In the data rows, 128 means zero.
Here are some points:
138 126 150 132 131 119 147 111 150 134 112 130 163 123 103 91 151 86 100 118 119 101 122 128 98 152 119 130 128 134 125 112 101 142 84 132 137 149 113 135 132 134 135 164 155 104 156 142 109 110 166 122 111 108 134 119 123 121 156 127 120 141 111 150
89 128 150 70 143 107 130 117 102 94 158 140 109 136 126 109 117 118 138 95 153 147 123 109 108 104 172 119 125 142 122 140 102 127 151 130 144 136 120 155 125 120 120 137 91 143 128 111 142 113 113 126 116 164 131 99 118 151 137 143 93 159 119 130
98 134 110 80 126 123 108 127 133 121 142 135 117 144 122 126 146 127 139 120 149 124 97 101 134 130 180 127 146 142 131 108 130 156 112 140 141 98 116 93 103 153 126 149 120 131 119 113 131 133 152 125 147 158 127 119 110 152 143 175 90 147 108 127
134 139 104 121 105 118 163 123 155 165 115 152 164 134 111 145 140 94 123 171 120 109 128 139 150 119 100 159 75 104 129 108 182 139 103 108 85 148 151 86 108 62 152 140 149 139 171 141 128 102 167 103 104 91 157 136 134 148 165 117 142 118 137 155
143 117 126 165 113 159 117 114 147 145 88 138 106 69 111 149 148 133 182 143 144 122 80 143 129 106 120 106 111 128 124 169 174 133 99 134 117 89 153 134 136 138 115 109 111 142 125 128 140 136 137 125 113 112 147 139 165 94 96 113 116 112 179 128
142 101 110 121 145 80 161 138 142 132 71 124 127 134 117 139 100 82 68 132 96 112 77 149 132 157 131 108 184 110 138 108 111 130 136 128 113 158 161 181 100 149 115 110 125 100 116 132 123 79 154 133 119 89 184 94 132 95 90 148 138 145 119 132
107 137 135 82 126 63 161 71 128 109 122 124 139 134 127 107 114 129 95 120 99 113 155 128 110 131 162 105 138 103 126 122 97 190 145 141 114 138 121 123 140 147 129 95 161 106 111 133 116 92 114 147 146 114 118 118 124 158 119 139 141 154 125 148
123 163 153 94 149 110 92 149 182 64 92 103 169 143 143 118 172 157 124 108 121 124 129 111 109 168 149 95 176 169 182 101 72 154 130 101 153 166 126 115 129 159 148 90 83 90 85 155 90 116 112 195 185 162 94 97 140 115 118 150 132 142 118 161
124 134 119 125 114 133 170 113 116 144 118 133 135 152 126 143 123 142 88 166 127 129 109 127 106 108 135 108 159 112 141 160 150 149 153 146 110 142 160 147 120 114 108 105 127 122 135 127 154 111 116 117 106 111 124 128 144 137 125 129 154 112 141 144
128 139 117 100 147 145 89 155 104 123 175 129 99 122 111 93 145 164 142 132 101 183 158 108 167 113 111 158 124 126 82 126 111 101 149 120 148 115 77 104 143 136 119 165 147 142 145 103 173 173 119 125 157 151 92 178 121 146 130 100 110 126 88 141
154 158 162 163 90 163 81 128 146 142 121 133 70 112 107 122 111 149 162 146 124 154 152 138 126 108 125 170 74 124 109 140 167 114 120 167 131 69 105 150 150 144 126 111 120 156 135 134 138 174 145 96 155 102 112 128 143 105 104 37 130 60 164 102
135 128 127 128 136 129 161 156 124 115 112 139 120 144 131 135 122 119 115 143 114 127 134 100 122 157 142 122 135 106 133 124 114 139 152 120 106 157 112 154 137 156 158 119 139 117 137 91 110 151 143 121 138 124 119 96 128 136 129 123 120 137 118 127
153 134 130 140 141 119 163 115 161 166 75 97 160 139 123 116 100 113 103 152 113 77 134 124 132 155 111 122 140 121 119 120 160 121 114 122 99 135 151 146 146 115 114 170 144 124 169 141 84 106 156 124 129 111 163 98 144 118 155 127 150 92 122 117
108 121 109 109 144 128 127 164 115 143 126 112 143 153 91 151 134 118 102 109 167 145 154 145 126 137 110 119 150 166 149 118 108 121 127 107 119 136 103 108 69 98 129 105 114 121 112 127 105 107 137 160 131 137 118 120 135 155 150 138 131 153 118 127
137 115 92 134 149 107 119 158 140 149 85 136 154 125 116 129 140 115 101 102 141 103 107 99 102 141 141 96 96 161 170 111 90 153 98 106 125 137 146 137 117 122 125 109 157 118 108 132 112 103 128 110 125 104 152 127 150 122 147 132 132 123 159 138
139 116 153 84 152 51 186 94 100 105 108 136 129 151 126 119 89 87 102 141 124 115 121 111 87 132 127 113 170 115 115 122 89 153 129 131 123 157 134 112 118 159 138 116 139 115 125 126 109 65 130 150 150 147 125 106 140 170 106 137 134 177 94 135
116 121 119 121 121 154 133 101 64 98 165 117 86 149 139 122 98 156 142 141 130 149 99 169 140 110 162 119 202 143 161 150 84 86 176 111 128 147 138 115 97 146 121 124 94 104 87 128 119 160 93 160 124 195 109 115 104 122 133 177 126 144 82 144
171 124 133 132 141 120 121 123 107 106 177 129 128 127 165 125 134 168 157 107 112 130 91 102 122 116 182 91 171 129 138 127 82 98 113 120 172 104 110 157 117 151 147 117 101 86 67 121 81 124 77 174 153 161 130 127 88 121 117 175 97 163 90 83
111 126 150 149 121 115 112 105 164 129 106 138 126 117 141 116 132 134 145 145 119 85 160 109 126 146 96 116 102 100 98 123 123 134 79 137 106 107 103 118 172 151 126 167 159 146 176 122 125 115 188 89 129 94 93 122 135 158 87 77 125 134 146 150
141 146 135 93 164 123 102 126 138 104 176 126 134 148 128 114 134 169 144 119 156 159 154 131 124 142 131 144 96 154 94 121 107 134 132 112 128 133 79 95 140 112 129 128 150 113 119 111 109 160 143 124 167 131 107 150 107 157 131 124 140 116 138 138
135 133 114 156 106 172 107 129 149 149 125 140 125 90 137 132 170 130 143 121 136 102 104 122 127 126 153 94 147 141 126 147 169 163 89 138 111 102 154 139 185 135 130 108 116 130 127 167 139 120 124 131 141 124 139 121 124 120 109 126 119 107 171 97
139 137 145 138 104 149 159 113 117 156 130 134 81 127 143 115 126 82 103 143 118 132 137 156 145 111 132 120 124 92 100 106 125 115 82 109 123 103 120 91 132 144 150 161 128 150 139 122 112 94 138 122 134 110 134 137 116 128 138 132 96 138 119 139
140 124 106 117 134 122 132 150 180 143 64 122 142 123 153 153 125 121 132 164 103 109 99 118 113 129 125 108 100 163 126 107 125 130 137 110 146 115 120 134 130 130 132 97 123 124 105 132 118 124 141 133 94 123 114 112 137 117 130 135 126 114 156 150
135 151 140 116 112 150 133 143 103 119 117 136 130 112 130 102 142 154 135 115 125 159 83 117 124 129 177 111 207 164 141 131 58 116 147 125 140 131 120 145 137 167 115 151 99 100 132 120 105 118 68 173 150 207 138 132 141 96 123 208 137 150 80 99
117 121 138 146 99 116 149 130 136 190 103 110 153 150 128 167 125 116 108 135 124 86 122 122 109 103 102 135 85 148 149 120 175 108 91 98 98 149 167 92 138 89 125 168 166 144 150 143 103 82 176 91 106 78 138 140 140 156 155 122 168 83 143 159
Then 10 other points, each followed by its number:
137 44 107 117 146 1 247 116 159 47 0 81 184 114 116 116 0 70 85 152 97 110 131 173 74 129 172 80 93 97 119 146 108 253 179 174 37 113 175 191 86 162 91 51 187 131 161 161 71 56 214 158 109 31 102 18 197 141 43 67 171 164 225 165 0
128 119 140 89 148 107 172 101 143 122 154 150 127 146 135 103 82 106 108 167 127 127 110 138 147 135 143 151 140 107 105 140 90 136 121 154 134 143 113 102 116 135 143 146 132 104 110 99 79 88 122 119 113 141 128 159 115 183 180 161 135 170 61 125 1
103 177 129 134 122 97 111 115 151 101 111 91 186 137 105 126 171 119 114 124 133 91 121 97 120 133 140 107 100 145 172 121 109 181 119 106 141 151 133 91 120 128 155 117 142 110 155 171 82 105 142 131 117 109 130 125 135 161 158 144 140 113 141 159 2
123 139 140 134 114 117 97 157 95 155 135 129 154 150 140 136 168 152 150 122 155 106 159 101 143 133 117 124 101 129 155 98 124 116 88 89 155 101 107 90 172 94 142 130 111 153 169 134 155 117 155 116 152 134 103 92 107 142 134 134 100 116 132 142 3
107 130 131 97 136 98 120 104 94 102 133 111 111 146 111 132 144 130 92 132 114 134 127 132 143 112 128 134 146 116 118 121 115 150 133 150 122 128 115 119 109 174 157 130 122 119 109 116 134 141 135 137 121 151 135 138 107 128 114 141 105 136 115 120 4
124 147 108 130 118 102 121 154 157 142 109 111 143 135 116 126 177 108 115 118 141 122 116 117 120 194 146 116 128 127 154 96 118 164 99 142 178 129 140 83 123 106 126 104 127 122 116 155 79 79 165 164 132 139 125 121 133 162 163 157 146 87 128 151 5
103 123 134 128 129 147 112 155 87 132 172 127 113 138 133 127 96 150 127 134 128 149 151 150 139 102 153 186 169 100 139 164 124 84 183 114 110 126 131 144 91 79 97 147 116 88 76 130 146 172 117 148 134 172 134 156 117 126 109 139 130 132 95 124 6
104 102 107 113 128 144 108 117 98 124 144 107 100 134 132 119 143 137 138 131 140 156 122 141 142 90 143 135 108 134 168 154 139 118 151 140 122 111 144 143 126 130 121 109 73 145 79 122 140 143 84 148 115 160 137 143 125 137 111 119 143 156 91 134 7
128 132 126 132 118 107 134 132 114 107 136 118 136 153 120 121 136 102 112 128 133 136 133 111 105 134 120 142 149 132 144 141 140 138 129 131 94 139 122 119 125 148 118 151 98 110 149 122 141 116 99 147 149 159 118 125 157 144 128 156 126 167 85 147 8
142 133 132 149 151 124 146 151 153 106 95 126 180 110 140 139 184 143 109 83 95 107 106 136 105 137 115 97 112 162 161 133 115 113 100 81 147 171 140 141 137 129 173 70 127 84 113 96 104 77 135 143 127 86 137 94 159 100 123 135 158 178 163 124 9
Which two of these numbered points are nearest to each point below, looking only along the 7 directions in which the first points spread most? Their numbers follow each, nearest first.
136 127 147 120 123 157 149 91 95 120 138 98 116 165 97 119 139 117 95 142 132 119 131 117 105 118 133 155 168 113 101 151 113 141 117 136 146 185 150 111 153 148 156 184 127 110 139 86 142 96 122 120 142 149 144 155 112 132 143 170 134 155 79 147 > 1 8
121 156 132 140 157 105 113 102 152 100 110 94 188 123 103 114 184 135 107 107 152 87 128 102 125 152 150 113 124 135 167 92 122 172 79 111 158 138 116 89 165 137 141 127 141 137 175 154 94 87 133 137 117 106 84 140 125 125 150 151 144 110 154 111 > 2 5
137 113 132 183 148 150 144 149 134 118 80 124 152 108 121 170 131 114 147 149 86 133 107 139 129 119 136 109 128 161 138 123 154 124 127 132 102 143 184 161 136 113 103 114 94 112 127 149 118 109 115 133 117 130 167 110 145 103 134 115 124 131 177 143 > 9 5
141 139 133 112 114 130 101 127 132 142 144 141 129 142 136 130 124 115 111 151 115 99 146 131 135 149 110 127 169 120 130 121 115 121 145 114 105 165 120 137 109 133 101 156 117 141 118 119 126 115 118 118 96 153 145 143 137 127 167 160 136 165 124 136 > 8 4
123 76 134 91 126 121 145 65 126 173 137 169 89 95 139 119 120 76 150 129 136 137 91 138 92 79 140 88 106 133 89 162 134 179 93 166 124 92 134 162 144 171 137 113 114 133 106 107 101 54 98 187 120 116 123 180 136 142 116 138 127 170 151 101 > 4 8
168 72 104 166 136 133 170 170 130 137 94 112 112 124 136 169 25 114 103 160 110 176 130 173 124 132 91 152 131 94 111 163 174 93 235 154 71 127 170 172 83 95 76 95 158 155 127 101 158 210 157 121 105 61 126 74 144 93 50 65 162 118 162 110 > 6 7
147 128 132 133 135 127 128 140 104 121 136 116 165 116 121 112 126 133 91 130 126 136 137 132 111 111 147 141 150 161 138 128 124 111 107 143 126 180 128 107 97 109 125 140 146 87 96 128 108 129 96 140 147 156 155 147 137 146 159 128 129 165 116 109 > 8 4
109 126 129 155 104 137 112 104 151 145 93 130 138 97 136 142 161 140 145 114 147 128 98 116 97 103 141 118 130 153 145 148 144 117 108 123 110 102 173 138 155 162 120 110 124 136 127 143 142 95 144 133 96 74 123 107 136 95 110 99 139 107 203 114 > 9 5
140 135 123 155 98 134 122 118 152 128 122 136 135 88 126 102 164 107 150 117 137 126 146 128 129 136 91 128 94 120 89 122 156 159 117 140 148 100 123 105 148 111 134 158 153 126 165 164 128 94 165 108 132 91 113 134 115 116 131 118 101 105 130 136 > 3 5
115 160 112 131 162 102 116 175 136 83 112 87 178 156 126 137 149 189 111 127 148 134 106 116 104 167 152 86 124 192 167 99 64 143 169 80 156 157 94 134 111 178 106 69 134 94 119 163 91 124 120 147 191 175 105 96 135 121 122 154 151 114 123 132 > 9 5
145 155 165 156 115 146 116 80 182 117 136 113 134 119 105 112 160 137 130 127 141 120 144 94 138 158 114 133 141 129 115 107 150 175 90 145 147 117 122 90 180 155 123 162 153 147 133 149 122 116 144 140 158 127 69 132 142 149 181 129 125 121 157 136 > 3 5
130 180 105 93 136 136 81 136 113 81 160 106 130 124 110 136 112 170 145 95 134 142 126 96 139 115 175 124 156 178 135 130 106 138 176 131 132 114 137 182 109 136 98 107 86 91 88 129 142 152 61 131 138 174 112 134 150 69 125 145 111 142 159 136 > 7 6
131 150 98 131 129 104 125 139 117 142 112 117 142 120 134 141 164 134 125 133 166 130 129 123 155 130 126 99 137 145 127 91 124 153 109 84 146 140 144 85 137 134 108 99 134 114 139 134 143 98 156 137 120 128 128 96 131 162 151 152 140 120 139 125 > 5 2
111 107 151 114 142 142 140 113 122 143 173 169 120 122 122 109 105 79 109 122 117 122 150 118 109 119 123 147 157 104 104 123 113 145 115 171 142 98 110 133 113 127 130 158 131 135 131 87 145 119 86 119 124 168 138 162 107 163 141 168 99 141 78 105 > 1 4
142 132 147 147 116 128 157 110 146 136 114 118 160 152 106 126 144 98 111 135 104 124 105 113 98 134 145 151 138 134 121 137 141 135 141 126 123 154 140 77 146 151 136 148 119 121 118 116 117 88 135 146 141 128 125 126 139 134 174 140 147 145 155 136 > 8 5
110 169 96 89 127 113 115 146 141 70 101 123 129 133 121 119 161 157 119 102 137 127 112 72 126 166 153 67 146 160 135 89 78 128 172 104 175 185 98 51 135 118 136 86 82 106 119 145 111 130 116 175 139 176 99 96 114 138 170 173 122 117 97 137 > 5 8
114 142 146 162 99 120 132 121 147 146 149 113 128 113 143 136 154 116 162 131 131 75 138 108 144 129 126 131 105 143 115 135 127 186 87 124 147 115 96 134 169 123 167 124 158 125 154 161 143 126 150 112 132 121 105 142 149 131 156 136 110 124 150 125 > 3 5
108 132 123 145 148 141 128 159 120 108 153 124 140 111 149 128 117 171 129 118 156 125 139 110 152 132 161 117 163 122 158 133 130 103 146 108 113 125 114 126 113 115 98 116 97 123 117 118 148 133 126 140 118 122 142 98 134 133 127 153 117 81 149 115 > 7 8
